One turning vector, and how many ticks it has turned:
The counts run from 0 to 241.
[-10  -8  -3 -21  14  -7  36  -3  15  21  22 -11 -10   2   5   3  -9 -42
  -4  12  -6  17   6 -15  29 -43  17 -37  -5   1  22  -7 -21  14  -6  30
  11   1  31  -2   6  -2  43  16 -10  -3   4   5  -2   3   4   5  26 -10
  -9   9   3  -1  14  -1  28 -23  23  -3 -30 -21  -2 -27   9 -13 -24] => 51
[ -7   3 -24   7   8  20  25 -28  -6   0  16  34 -13 -37  -1  11  15  -8
  18 -13  -1  15  -7   8  -5   1  28 -48   0   5  20 -14 -32  20  12  20
   8   3  18  -6  -4  13  17  23  17  -8   3  -7  -4  15 -11  -8 -23 -29
  -6 -17 -14  17  -2  -8 -11 -13  -7 -10  -6  -3   6 -51  -6 -26 -24] => 0
[-19   0 -12   8  22   6  36 -40  -7   7  26  22  -3 -43   2  13   9 -20
   8   3 -18  29  16  -3  -1 -25  12 -44  -7   5  34 -32  -7  15  -9  23
  18   5  20   0 -12   2  28  13  11  10  13 -20 -13  17  -4   2 -21 -22
 -10 -10 -14   7  -9 -14   3 -16  -3   3   0  -9  -1 -29  -2 -16 -26] => 171
[-20 -12 -10 -13  38   5  11 -19   4   4  19  13  -9 -19  -9 -11 -16 -32
  14  11  -8 -14   1   6   6 -45   3 -32 -11   1  21 -17  -3  12   8  19
  -8  15  20   7  17   2  20  11  -8   4 -19  12   5   3  -3 -15  28  17
 -50  14 -10  -6   6   3  39  -8  29  -9  -4  -8   1 -23  11 -27 -15] => 184
[ -2 -12   6   2  18  -5  50 -11  18   1  13  21  -1 -12  14  20  -9 -21
   1  -9  -5  -8  -1   0  10 -44  -3 -30   1   8   7  -9 -21  15 -11  63
   8   3   4   8  14   4  33  16 -17   1  20 -20   0  13 -14   1  -3  10
 -40 -12  13  -6  17   6   7 -36  -2   0 -14   8 -15 -13  -2   2 -55] => 138
[ -9 -12  -3  -5  16   8  16 -37  15   0  18  26  -1 -15   1  -2  -3 -25
  26  18   0  -2  -4   6  11 -45  19 -54 -12   9  20  -8 -23  29  -1  31
  18   0  20  -3  25   9   2  -9  -3   0   8  -7   1  10  -7  -7 -12  21
 -17 -17   9   1  -8  -1  31  -2  24  -5 -16  -5   0 -31  14 -31 -36] => 210
[-18 -10 -11  -7  20  23  18   6  -2  10  14  10 -14  -9   4   5 -24 -36
   0   1  -3  -2  -3   0   2 -20  19 -31   0 -10  28 -14 -28   9  25  27
  -7  14  19 -11  -2  -1  54  28  -4  -6  -5  20 -10  -9  -3  -3  28 -23
 -26  15 -25  24  28  -3   5 -11   8 -13 -16  -8   0 -38 -13 -27 -11] => 67
[ -3  -6   1 -14  19  -6  33  12   5  15  15  -8  -4   2   4  18 -26 -28
  -3   4   4  -3   3   2   0 -28   3 -20 -12   2  11   5 -13   9  -5  43
  -2   5  17   9  -1   0  66  34  -6  -7   1   8  -8  -5  -3   8  32  10
 -34  17   1   7  32  13  16 -28   0   1 -29   1  -6 -12  -2   1 -11] => 59
[-12  -8 -12  -4  23  -9  21   6   9  -3  21  -5 -18 -19  -6  -8  -8 -38
   8   4   4   1  -2   8   3 -22  11 -37  -8 -10  24  -7 -17   4  17   1
 -10   3  39   6   4  -5  39  26  -8   7 -20  25  -2  -8  -8 -20  26 -12
 -21  11 -21  19  -2   7   3 -27  14 -17  -7 -17   2 -43   9 -30   9] => 158
[  2   0 -11  -9  14   5  42 -26   0   6  20  27  -9 -22  13  11   6 -24
   7 -17 -12  10   5  -8  -3 -17  13 -39   3   6   4  -7 -39   9  -4  48
   6   4   8   8   9  -1  10  12   6   1  17 -21  -3  12 -22 -23 -32 -10
  -7 -32 -15 -16   2   0  -7 -23  -9 -13   1  17   1 -43  -4  -4 -35] => 122
[-21  -2   1  -2  37  11  17 -30  20   0  12  15  -6 -20 -21  -3  -9 -22
   9   6   9 -25   4  -3  -3  -2  11 -60   0   2  21 -18 -28  11  24  16
 -11   9  20  -1  16   1  12  17 -25   0 -22  -8  -2  21 -23 -15  10  12
 -43  -6   7   9  12  -8  10 -20  15  -9   2   5  10 -32   7 -19  -9] => 14
[  9  -5  11  -8  26 -22  37   2   5  22  24  -6 -18  -6   3   5 -26 -40
  -2  15   5   9  -3  20  -8 -33   4 -34 -18   2  -9  11 -24  13 -21  33
  -9   1  14  18   9  22  33  -1   4   9  -1  10  15  11 -13 -21  11   2
 -20  26  -7 -12  -7  22  20 -14   0  -3 -11 -22 -14 -37  26  -8 -13] => 85
[-21  -9 -17   6  32   9  19 -15   7 -16  10  15  -5 -22  -7   8  -9   0
   7   3   6 -19  14  -1 -18  -8  14 -46  -9  -7  22 -26 -21   6   9  34
  -8  19   7   1   3   3  43  16 -24  -1  13 -16 -18   9 -33  -8   0  13
 -39  -2 -16  18  27   7   2 -23  -6  -5   0  25   1 -29 -23  -5 -22] => 56
[-14   1  12 -20  39  -2  24  -6   0  16  23  -3 -12 -12  -4  -2 -23 -50
  -4  18   2  11  -4   6  -4 -34   5 -49   1 -17   5  -2 -25  14   6  10
 -13  17  18   5  10  13  28   5  -7   0 -30  12   8  14  -7  -8  27  -4
 -17  18  -5  -4   3  -6  35 -11  21  -9  -2 -23   5 -33  17 -24  -9] => 93
[-18  -3   5  -9  17  -3  31  -6  24  15  20 -12 -11  -8 -22  10  -3 -32
   7   9  18   5 -11   1  10 -15  26 -39  -6   8  15   7 -32  19   2  15
  -1  11  35  -3  -2  16  40  44   4  -3 -33   2  -5  -3   7  10  19 -13
 -31  -4  28  12   8   1  13 -26   1   7 -20 -26   5 -35   2 -17 -15] => 10
[-31  -7 -30   5  40   6   2 -29  -8 -10  20  30  -6 -37 -10  -1  -1 -15
  25   9  -3 -11   7  -3  -8 -25  14 -44  -8  -4  32 -27  -6   6  19  10
  -5  20   6   5   8   9  13  27   1   6 -16   0   2  10 -22  -4  13  19
 -46  -4 -25   2  10  -4  20 -16   7 -16   3   9   9 -24  -2 -27  -7] => 185
[  7 -18 -31  21  13   2  22 -19 -10   2  18  36 -11 -33   5  16  10  -5
  24  -7  -1  -7   4  10 -28 -11   9 -25  -9  10   6 -24  -3   4  -4  41
  -8  -8  13   6   5  12  26  24  12  -1  19   2   1   7 -30  -5 -18   1
 -41   6 -23   8 -17  18 -14 -26 -25  -2   2  12   0 -30  -3 -13 -16] => 72
[  3  -7 -14   1  14   4  33 -30   3   1  17  41 -11 -27  11  14   9 -27
  11 -15 -13  18  -2 -10  11 -40   4 -26   8  11  26 -16 -21  21   8  41
  28 -16  31   0  11  -4   8  25   8   0  12  -3  -8   6   6 -13 -10 -14
 -14 -22   6  -4 -21  -4  -1 -26   3  -5  -7  -6 -12 -34  14 -33 -46] => 236
[  4  -9 -22  -3  27 -38  23  -5  -5  28  41  -2 -24 -45   0   1  14 -26
  20   6   3   9  22  14   5 -16   8 -37 -36  12   2 -27  -5  -5 -20   1
  -4   5  22  12  11  29  28  25   2  10   7   2   6   5 -12  -5 -10  -1
 -25  15 -19   0 -41  20  10 -28   3  -3  -6 -20   8 -29  11 -14  -9] => 167
[  1   7 -14 -18  26  19  41 -21 -11  27  26  36 -14 -19  24   8 -11 -43
  -6 -23 -16  25   6 -10  -3 -28  14 -22   8  -1  14 -15 -29  19   1  36
  16   7   9  14   2  -6  18  21  21 -15  -1 -11   2  11   5 -15   5 -18
  -6 -14 -20 -11  12 -21   7 -22  -3 -21  -1  -8   0 -30   4 -16 -34] => 107
[-15  -8 -24   6   5  -2  17   4   5  10  26   0 -22 -21 -10  13   3 -21
  22   5  14   9 -10  13 -12 -22  22 -22 -16   9  17  -1 -18   2   3  27
  -7   3  31 -13 -13  16  46  53  22   0  -5  16  -2 -24   0  11  15 -18
 -31  12  -5  16  -1  19  -3 -22 -13  -3 -18  -9  -1 -44 -11 -25  -6] => 75
[ -5 -13  -6   4  25 -22  30 -17  20  10  42   2  -8 -28  -2   3   1 -32
  21  18   1   6   7   6  12 -41  -3 -34 -24  18   5 -24   0  11 -23  27
   6  -4  33  11  18  10  10   1  -6  18   4  -7   7  12 -17 -12  -4  12
 -30  11   1  -6 -33  13  28 -20  16   4  -9 -21  -7 -28  31 -17 -25] => 168
[ -2   4 -20   2  17  12  33   4 -14  16  24  27  -8 -16  26  14  -4 -30
 -12 -30 -11  16  15 -11  -9  -9  10 -21  -3  -8  25 -13 -19   2   2  32
  -1   8   9   9  -6 -11  44  37   0 -15  11  -9  -3  10 -15 -11   6 -35
 -21   1 -29  22  -3  -3 -18 -40 -13 -12   1  -1  10 -35 -11  -7 -23] => 148
[  1  -7 -24  11  23   9  21 -43  -7  -7  18  37 -15 -38   4   5   3 -12
  24  -1 -14  15  11  10 -13 -22  10 -45 -11   1  19 -32 -22  10   4  29
   9   2  15   2   2   6   4  -4  11  10   9  -4  -5  13 -23 -11 -35  -3
 -15 -13 -23   2 -25  -3   2 -11  -2  -1  10   1 -11 -41   8 -30 -27] => 80
[-16 -11 -29  13   6  -1  32 -14   3   0  21  15 -15 -36  -9  20  17   0
  10  -9   3   7  -2   4  -7 -14  13 -22  -6  18  36 -23 -12  -1   8  22
   1  -9  31 -12  -4   8  38  53  11  -2   0   3 -11 -10  -3   6  -9 -23
 -27   0  -5  16 -12   8 -19 -31 -12   3 -14   8  -7 -32 -14 -26 -17] => 155
[-24  -1 -30  -3  28  19  20 -33 -23  13  23  46  -7 -29   3  13   8 -14
  11 -14   0   8   2  -6  -4 -11  20 -36   1   0  29 -25 -27  18  13  22
   9  17   9  -2   1   0  17  39  28 -21 -13 -13  -5  16  -3 -11   2 -14
 -22 -17 -10   3   2 -17  -4 -25  -8 -17  -7   7   9 -30 -19 -17 -24] => 106
[ -4 -16  -3  -2  23 -10  28 -21  15 -12   7  37  -7  -9  -6   3 -14 -21
  19   6  10 -33 -20   1  -6 -33   5 -26  -6  10   7   6 -26  14   4  46
  -9  -1  17   9  31  11   6  20   4   0  -5   3   6  -7 -23 -20   6  18
 -59  -9  12 -17   5  16   1 -18  -3 -13   3  10  -4 -20  -5 -12 -29] => 112
[  1   1  -2 -25  29  12  30  -3  -6  27  18  28  -9   6  10   0 -31 -50
  -4 -10  -8  -5 -11   3   3 -28  13 -20  11  -3  10  17 -30  16  12  36
  -8  13  10   9   1  -2  35  22  14 -13 -12   7   4   0   3 -17  30 -14
 -24  -5 -10  -7  26  -9  17 -14   6 -20   2  -6  -7 -36   6 -13 -19] => 108
[  4   6  -8 -18  17  11  33 -21 -10  27  28  23 -13 -14  24  13  -2 -31
  -9  -8  -6  32   8 -11   7 -16  17 -43   1  -4   6  -7 -30  14  -2  39
  16  17   1   1  10   5  30   8   8 -18  12 -18   6  18  -4   2  -4 -26
   7 -13 -15   2   1  -8   7 -17  -1 -13 -20  -8   2 -41   4  -5 -31] => 213
[ -5 -19 -16  10  32   8  15  -8  -1 -13  11  23  -8 -22  -4   7 -15 -14
  19  15   9 -29  -3  18 -20 -15   7 -33  -9   4  15  -6 -12   4   3  32
 -21   3  18   3  13  13  24  20  -7   4   4  18  -3  -6 -38  -8   8  19
 -47  14 -27  17   6  21  -1 -21  -8 -11   2  15  -3 -32  -6 -19 -14] => 71
[ -5   2  -8 -17  28 -21  17 -17  -4  28  32  20 -17 -18  12 -10  17 -42
   4  -1   3  13  16  -7  15  -5  13 -50 -12  -3   3 -20 -11   6 -10   3
   5  16   7  16  16   6   6  19  -1   5 -20 -10  11  27   4  -2   5 -12
 -18   0  -9   0 -37   0  20 -31  33  -9  -5 -26  14 -30  21 -22 -24] => 12
[-15   4 -21  -2  21   6  20 -33   1 -12  16  33 -15 -21  -5   6   4  -5
  24  -7  -1 -12   5  -2  -3  -2  18 -51  -7   1  20 -17 -39   3  14  20
  -9   9   6  -1  14   4  14  17   7   6   3 -19  -9   6 -35  -9 -29 -10
 -18 -19 -16   3   4   1 -25 -24  -5 -20   7  24   2 -45 -15 -17 -19] => 121
[ -7   0 -18  -4  22 -14  13  -8   5  25  34   4 -24 -30  -7  -4  16 -30
   9   2  14  13   5   1   4   5  19 -53 -14  13  18  -9 -23   6   6  -2
  -3  16  14   7   0  17  25  49   9   2 -31  -6   3  13   9  10  21 -22
 -13   7   1  23 -21  -5   8 -26   9  -4  -9 -24  18 -37  10 -24  -4] => 11
